In the rows, 128 means zero.
Where one turn sends some rows of the set: a few examples, then the rows asked
kan: [ 97 138 139 137 138 160 116 173 127 116 103 153]
Vitof: [139 138 164 109 166 135 151 178 129 140 117 142]
zov: [164 144 149 108 109 135 150 171 122 145 110 147]
Bosad: [123 124 138  89 151 144 135 174 111 121 146 110]
lizu: [154  93 139 131 139 128 147 131 108 149 138  98]
Zemur: [136 145 128 111 135 152  97 125 148 103 122  93]
puba: [119 104 162 154 168 146 144 126 125 152 115 116]
vore: [121 150  88 153 137 180 136 106 125 147 107 118]
duv: [123 135 162  91 162 152 152 168 122 138 132 117]
zel: [120 129  94 130 135 175 143 101 116 152 110 160]
dimap: [122 186 118 103 148 148 138 154 147 150 135  98]
Buvak: [163 146  83 115 111 170 146 122 128 145 114 146]
kobuz: [150 167 106 130 146 102 134 163 140 158 122 143]
kas: [159 112 124 118 131 104 108 110 120 128 126 123]
vof: [130 151 130 101 109 166 125 180 127 112 124 115]
toban: [126 126 162 109 152 138 126  88 131 146 117 112]
Vovi: [115 147  94 128 134 195 136 115 134 137 107 148]
zop: [107 164 139 125 170 126 147 133 135 178 120 137]
Mobad: [ 92 126 165 110 140 160 145 138 106 150 117 140]
kir: [146 164  88 155 130 177 139 121 137 145  98 121]
pizo: [184 119 134 147 133 126 140 164 137 134 120 110]
fas: [178 153 150 119 134 128 123 129 157 130 102 122]
pes: [148 133  97 117 121 166 155 104 117 161 112 158]
meb: [145 156  86 127 122 186 137 131 142 132 103 149]
rimum: [154 144  94 142 126 159 155  99 115 167 110 122]
tigu: [111 113 132 161 160 158 115 153 136 114 119 104]
tibe: [162 151  79 146 119 160 142 117 124 149 109 119]
bet: [130 125 143 125 165 123 131 186 124 125 119 153]
tigit: [122 143 102 100 141 114 137 134 110 164 154 109]
zava: [ 94 152  93 135 159 124 109 154 129 138 134 130]
Ninob: [129 137  92 158 139 161 143  97 116 161 104 132]
Ful: [119 132 141 146 160 133  96 118 147 117 101 138]
kad: [123 111 128 110 156 123 124 180 106 119 140 134]
lumos: [128 105 134 109 116 122 138 147  88 146 130 148]
voder: [150 139 142 139 143 166 134 165 152 117 120  83]

Vitof moves to kad
kas moves to toban
voder moves to pizo
And these:
zel moves to Vovi
vof moves to zov
dimap moves to kobuz
rimum moves to Ninob

Where one turn sends some rows of the set: a few examples, then the rows asked
Gipi: [105 138 132 134 123 119 137 106 155 168 107 144 117 125  97  92 101 158
 116 119 137 126 131 125 158  88 109]
foliz: [148 113 117 122 157 176 163 115  85 102 131 137 131 147 174 132 163 131
 126 138 111 136 135 145 140 114 135]
mogev: [105 137 125 146 127 106 125 111 160 163 123 149 129 108 112  99 110 139
 115  87 136 106 145 141 154 114  97]
Fibiv: [109 134 131 128 110 109 110 136 156 135 112 122 115  88  66 108 113 136
 123 124 134 125  99 135 122 131 128]
Lapo: [132  98 119 106 144 165 162 135  97  87 136 127 126 149 156 141 169 116
 137 135 116 145 109 137 118 107 152]
gopa: [110 148 137 129 133  86 116 101 141 165 117 152 121 129 102 100 117 150
 115  91 145 120 145 142 143  97 110]
Zuk: [139 116 130 123 151 182 152 131  82 100 144 113 118 146 160 153 163 113
 123 150 108 128 127 140 122 137 145]
Rofo: [113 157 129 145 120 119 123 115 160 160 104 161 124 103  87 105 118 154
 113 111 124 130 124 139 148  99 123]
robos: [104 155 153 144 127 115  91 109 146 163 118 125 118 126  89 123 119 139
 115 119 127  99 167 130 126 133  99]
Tet: [140 115 118 120 157 170 168 125  86 105 134 135 121 149 182 131 168 128
 124 145 113 131 132 142 135 119 135]
moz: [ 99 142 137 147 117  98 120 133 157 150  98 145 148 125 103 108 110 155
 113 101 144 122 151 132 145 107 112]
rovep: [141 112 115 122 153 168 167 120  84 104 141 134 129 143 176 126 171 127
 129 145 111 136 131 148 136 119 130]
sudip: [142 112 116 121 155 177 169 115  90 104 136 133 130 149 171 133 169 130
 125 146 112 134 134 145 133 113 132]
pov: [ 94 120 137 114 106 108 114 133 156 143 121 108 105 119  71 106 105 131
 126 129 142 123 106 113 116 122 122]
Nat: [126 104 119 110 142 170 167 134  99  94 140 123 125 151 157 145 173 114
 132 140 113 143 112 136 118 107 152]
giri: [140 115 130 126 149 179 144 131  84 101 139 119 118 147 163 154 162 113
 123 147 101 130 125 139 121 144 147]
serub: [ 92 133 144 139 109  95 109 157 154 134 105 117 136 116  82 120 104 135
 120 105 150 121 130 125 126 125 128]
domid: [105 145 141 147 123 113  93 125 149 159 135 126 115 108 100 123 107 118
 113  96 129  94 145 129 132 156 105]
popi: [113 147 133 136 126  90 108 114 156 150 127 132 118 123 102 104 106 160
 104  98 140 133 116 135 163  98 113]
pogaz: [144 110 116 126 154 173 167 117  92 105 129 138 131 147 176 132 165 133
 125 143 106 136 132 149 139 116 137]
kiz: [ 99 134 145 118 122  80 108 130 140 143 126 119 106 118  76 113 110 127
 124  93 154 122 113 139 124 112 130]
butev: [ 96 141 144 143 129 107 132 110 156 157 108 130 121 116  88 106 113 151
 122 108 143 114 144 145 150  84 109]
Lavi: [143 115 115 119 151 174 167 123  84 103 132 130 136 148 173 133 165 128
 124 145 112 133 123 148 142 115 131]
visuz: [138 124 128 122 147 179 146 135  79 104 141 119 125 153 164 155 165 110
 122 147 105 129 120 139 128 135 144]
pim: [114 153 147 137 120 130  91 109 138 171 122 128 107 132  93 112 105 141
 107 135 123 104 151 109 129 148 102]
Zibev: [120 159 140 136 126  98  76 111 148 157 135 130 116 134 104 117 113 153
  98 108 126 121 137 121 144 136 103]
Razo: [125 106 119 112 141 161 161 135  95  97 145 130 124 151 163 141 178 109
 136 139 111 146 113 136 116 109 149]
vide: [ 89 121 129 128 111  96 116 135 169 142 131 127 121 106  89 113 114 116
 127  87 140 112 115 129 126 119 117]
Tir: [ 91 124 146 125 116  96 108 129 156 137 119 101 114 112  67 116 117 131
 130 120 144 110 129 132 113 121 112]
Lod: [136 118 128 119 151 173 151 139  82 101 141 119 111 149 168 149 164 112
 125 148 108 128 123 135 122 138 146]
Bigip: [143 117 131 118 150 180 140 133  80  98 141 118 117 149 160 155 163 110
 125 143 105 131 127 134 119 141 148]
bifo: [127 104 119 109 145 161 167 139  95  94 137 127 119 151 166 140 172 116
 134 141 114 141 112 136 118 111 149]
Firi: [122 159 134 139 118 122  86 114 149 157 114 146 122 106  84 112 121 145
 109 129 114 113 141 126 121 156 106]
ber: [118 151 148 129 132  93  84 111 124 158 129 124 110 122  93 112 110 135
 111 108 141 104 149 136 125 151 105]
Zevof: [111 133 135 120 116  83  87 127 155 135 137 107 113 120  88 111 109 146
 109 108 142 129 106 124 132 131 112]
Malad: [138 121 131 127 150 175 148 134  77 106 147 118 114 143 165 150 165 108
 126 146 106 132 125 140 126 137 147]
sofo: [129 105 115 106 140 165 161 137  95  93 138 125 133 154 160 145 174 114
 132 143 112 142 107 137 120 113 144]
zibiz: [109 150 145 150 119 106  92 137 141 148 105 125 138 120  98 118 104 145
 108 114 140 105 161 128 132 151 106]
vupap: [128  97 117 111 142 162 164 136 101  91 135 125 124 148 158 144 170 115
 134 139 109 144 107 140 116 111 154]

Razo moves to rovep
moz moves to zibiz
Bigip moves to Lapo
And these:
vide moves to mogev
Zibev moves to Zevof
kiz moves to gopa
giri moves to vupap
Lod moves to bifo
robos moves to Tir
Zuk moves to Nat
Lavi moves to visuz
Firi moves to Fibiv
pim moves to pov

Where one turn sends some rows of the set: a few examples, then the rows asked
Fekin: [125  84 126 131 104 124 105 138 174 133 136  97 142  99 122 108]
rez: [131  98 170 108 118 100 112 133 120 112 120 106 128 115 149 114]
veras: [165 104 124 153 138 138 103 156 128 133 142 138  88 132 120  80]
Sud: [132 153 131 111 136 125 138 120 114 121 122  72 124 155 149 115]
vofof: [127 135 102 107 144 126 120 129 140 110 131  73 143 149  92 102]
Vinu: [121 120  76 132 156 153 127 110 107 151 130 134 124 124  96 115]
kodov: [126 145  96 133 101 111 103 117 106  84 149  80 109 134 135 131]
Vab: [174 125  95 168 134  99 130 154 145 126 129 115 140 136 145 149]
nore: [155 108  82 127 120 125 150 110 174 104 147  86 133 119 155 117]
mokul: [135 138 117 127  93 140 112 139 144  71 118 122 141 153 119 116]
Bis: [116 112  83 140 168 158 131 107 117 133 148 129 125 102 103 113]
nuzul: [160 106  94 144 140  93 152 150 131 139 104 101 125 149 138 131]
lun: [133 105  88 148 123 166 133 103 126 108 121 161 113 110 153 111]
menum: [156 125 103 130 115  96 142 117 138  70 156  98 150 111 117 106]
nisuf: [143  95 118 130  96 118 138 146 141 141 113  81 110 150 151 109]
Tovuv: [174  99 129 146 140 121 117 151 117 118 151 145  84 121 120  86]
Gokel: [180 128 112  95 126 135 138 132 125 127 136 140  92 144 166 127]
gapub: [120 102 108 134 135 177 120 102 108 116 122 155 125 136 138 104]
dib: [180 161  97 131 138 127 128 138 133 142 166 122 105 111 155 131]
Rakuv: [152 135  80 119 125 136 150 148 137 157 123 116  86 122 145 108]
Luvo: [132 115 151 115 125 113 101 152 148 109 154 115 133  94  99 149]
romeb: [140 122 117 147 147 140 132  98  89  98 161 155 132  97 133 120]
Pum: [151 119 114 149 143 156 127  66  99 104 147 130 128 110 123 117]
lemag: [173 101 119 144 158 128 106 150 130 132 161 133  89 125 110  89]
gola: [156 121  97 147 123 118 119 159 170 133 163  86 118 115 122 152]
gonur: [155 125  95 149 144 123 132  91  92 121 164 148 140  99 126 120]
reg: [121 120  71 117 109 116 117 123 130  83 146  83  97 129 113 139]
Ket: [132 113  85 115 106 127  97 104 131  89 147  79 113 154 141 126]
bopa: [123  80 129 138 121 131 107 135 182 138 128 102 139 108 127 119]
ziza: [173 116 115 131 146 106 128 153 131 120 114 123 128 167 141 159]
Gido: [128  98 177 126 114 105 118 128 123 120 118 108 135 119 144 112]
Muvo: [119  83 121 130 114 125 103 143 175 133 122  98 132 101 137 110]
rufa: [130 113 154 125 142 105 113 149 148 112 148 117 128  91 101 156]
kubu: [166 123 150 113 118 101 131 150 117 103 148 106 108 143 138 159]
Daki: [147 116 110 127 167 131 141  83  89 116 152 132 121 106 147 111]
vatep: [130 119 145 120 141 108  99 155 151 112 152 111 127  88 112 154]
Kogap: [129  98 171 107 108 106 114 133 121 120 125 101 135 119 131 108]
Zimi: [127 132 100 152 150 165 128  89 102 121 132 123 115 106  95 121]
Gok: [136 105  99 142 129 176 130  82 117 103 121 144 113 120 111 120]
gat: [136 157 110 123 115 137 139 152 148  80 133 121 110 124 123 165]
keke: [142 108 100 133 118 160 118 101 106 114 124 174 128 140 135 121]
Zigo: [119 143  94 137 171 168 114 118 115 134 135 138 111 115 115 134]

Vab moves to ziza
Tovuv moves to veras
And these:
Fekin moves to Luvo
Bis moves to romeb
Rakuv moves to dib
Ket moves to reg
mokul moves to vofof
Gido moves to bopa
Vinu moves to gonur
gola moves to kubu
Muvo moves to vatep
gat moves to Sud
lun moves to Zigo
Pum moves to Gok

Where one turn sends some rows of the set: a few examples, then the rows asked
gagom: [122 135 114 109 103 130 171 112  93  86 123  90 114 150]
Kod: [127 121 118 103 145 100 166 125 164 123 107 156 135 135]
kaler: [112 148 122 111 135  95 138  85 139 101 154 104 158 164]
supo: [ 96 165 123  97 150  91 130 105 122 102 139 129 145 155]
lofov: [101  89 122 115 118 145 130 138 106 106  96 140 128 129]
numik: [133 179 141  84 135 105 132 111 112 128 128 114 141 136]
zamas: [149 149 135 114 120 162 128 121 109 161 140 149 112 132]
Los: [ 89 159 132 136  97 103 137 119 145 110 152 123 163 156]
dokam: [136  85 127 138 153 127 138 141 123  86 110 134 116 131]
Gofuf: [127 176 117 122 120 162 105 107 113  90 150 121 142 135]
vepot: [ 93 108 133 155 145 139 170 126 114  79 130 139 125 131]
nik: [138 156 127 123 103 171 121 113 132 127 165 110 123 113]
razud: [140 106 120 136  82 126 125 140 143  92 146 104 141 117]
Vuzad: [115 133 103 118 124  89 128  89 145 102 156 102 155 151]
Tik: [131 114 136 122 124 100 167 125  78 120 148 142 135 108]
Zev: [112 151 119 106 169 119 137 131 156  85 117 146 135 132]
kom: [105 146 146 154 114 101 148 125  92  98 103 113 134 155]
vevag: [117 117 115 139 123 157 116 120 152 126 121  98 138  97]
Totut: [138 145 124 113 115 148 167  91 107 145 132 135 122 183]
nidiv: [161 100 126 116 116 113 165 122  93 132 144 150 119 156]
binop: [151 131 126 140 180 119 162 113 125 110 119 153 136 120]
Duzef: [128 121 125 116 169 114 144 133 168 117 106 149 139 141]
Tavi: [136 136 142 134  79 130 151 146 129  73 131 143 149 128]
Mopa: [141 106 115 121  80 140 139  94 118 103 128 124 164 114]
zolen: [121 129 126 166 119 178 138 118 140 106 154 125 108 125]
meva: [114 159 117 109 150 144 143 149 113 151 136 148 107 126]
reraf: [106 125 130 125  99  97 147 123 106  96 147 100 124 179]
Von: [131 148 140 156 114 131 128 111  90 157 128 124 106 152]
Raloz: [136 133 147 145 118 125 124 108 103 163 145 131 116 169]
vode: [142 115 115 108  93 126 189 127 120 144 117 136 129 124]
Zapez: [122 136 115 107 119  92 136  76 142  91 139 116 165 140]
Zunot: [134 139 117 155 112 173 128 125 158 115 161 111 127 127]
buto: [148 140 129 141 131 135 129 110  96 171 141 136 120 156]
Lig: [111 138 133  89 148 158 137 125 156  97 147 154 143 119]
Gatul: [143 118 109 116 156 107 150 128 162 120 107 158 130 155]
boval: [142 125 131 162 127 165 134 123 158 109 157 109 111 126]

vode moves to vepot
Duzef moves to Zunot
And these:
Gatul moves to boval
Gofuf moves to numik
Von moves to Kod
nik moves to supo
vevag moves to Los
razud moves to reraf
Tik moves to lofov

Where one turn sends some rows of the set: a few examples, then the rows asked
Tinuv: [123 122 105  88 131 116 108 137 141 134  90 108 143 135 152]
vilov: [ 81 117 139  95 159 138 154 121 123  97 115 132 145 109 154]
zoput: [161 128 140 122  95 147 124 100 131 111 145 139 154 138 140]
butu: [111 141 153  92 151 171 156  96 115 106 131 158 143 111 126]
fegu: [ 88 142 133 129 142 162 167 130 148  94 105 125 153 124 110]
zum: [130 135 139 155 152  80 111 153 123 132 120 149 132 137 149]
luf: [122 153 133 104 145 123  75 142 134  98 131 129 150 111 138]
romam: [123 146 127 130 150 123 137 105 128 109  96 171 133  68 137]
deg: [111 121 109 119 111 116 153 163 124 148 119 109 127 154 139]
saval: [115 141 146 113 156 159 134  96 129  90 105 160 125 158 125]
Pezi: [114 143 136 124 139 131 136 120 130 136  70  98 119  84 117]
zur: [102 140 132 117 173 127 145 108 113 157 120 138 105  93  96]
Pebuv: [121 126 121  61 149 140 126  98 126 135 109 126 135 138 145]
degam: [100 166 119 109 139 149 137 113 138 159 105 159 125 167 112]
Zek: [101 124 144 154 130 144 161 115 140 104 121 109 164 125 100]
Zit: [110 156 128  96 124 159 133 114 135 164 103 141 129 162 100]
Guku: [123 161 136 135 140 104  84 159 128 117 118 123 140  92 133]
Tadap: [150 147 104 141  88 129 120 140 112 105 135 140 120 127 130]
zifu: [167 144 156 140 114 120 124 106 116 137 154 153 129 119 106]
Fim: [138 141 161 156 120 147 113 114 137 149 121 175 145 150 118]
Nefa: [121 153 115 130 111 166 146 151 151 147 108 172 141 137 136]
Pek: [138 162 154 144 135 173 140 115 117 116 120 171 149  93 134]
Magik: [133 145 150 127 141 123 121 117 128 148  55 112 120 119 127]
zas: [131 139 124 153 147  79 113 154 138 154 123 144 133 138 134]
dobo: [102 159 101 113 118 134 116 135 119 136 145  95 162 131 149]
tuz: [128 155  85 125  98 135 135 121 101 125 139 131 104 128 132]
sekig: [118 109 134 132 132  91 159 142 101 150 147 117 130 126 147]
nadu: [103 145 130  90 158 157 131  89 134 136 116 133 105  88 134]
nufip: [ 85 154 136 136 160  97 128 130 121 135 150 136 112  88 132]
ledi: [130 129 125 141 129 114 133 134 119 114 106 192 112 107 102]
tor: [104 137 128 128 126 146 157 167 153 157 123 166 141 123 154]
kemel: [130 151 134 122 143 129 133 110 124 132 108 202 136 154 123]
sugin: [121 149 133 125 133 133 131 131 127 131 102  77 149 166 121]
kes: [150 132 141 127  98 134 135 108 127 100 134 140 168 145 153]
Boko: [130 133 154 143 166  92 132 127 109 122 133 152 137  83 151]
Vizi: [ 75 123 123 101 172 133 140 131 118 105 103 134 149 118 151]
sisem: [131 182 164 133 129 135 132 132 114 122 144 146 120  87 103]
suram: [128 131 135 126 133 136 136 118 109 152 142  80 122  85 127]
vozu: [145 109 149 146 124 120 125 119 132 167 131 135 174 143 134]
punen: [113 112 123 135 121 139 131 139 146 147 110 111 187 133 149]
tufo: [135 144 143 118 149 131 126 103 120 125 111 128 158 189 126]
Nekib: [115 134 137 134 136 130 127 110 113 168 134  92 120  87 109]
Zafa: [127 156 143 124 158 143 147 128 136 114 116 156 100 115  77]
Pegi: [ 83 149 109  99 158 120 130 118 109 156 154 114 142 114 139]
rozi: [138 115 155 159 104 101 137 123 112 129 143 150 120 105 140]

degam moves to Nekib
Pek moves to romam
vozu moves to Pebuv
And these:
tuz moves to Zek
butu moves to Boko
punen moves to Tinuv
nadu moves to rozi
Vizi moves to zas
Pezi moves to Tadap

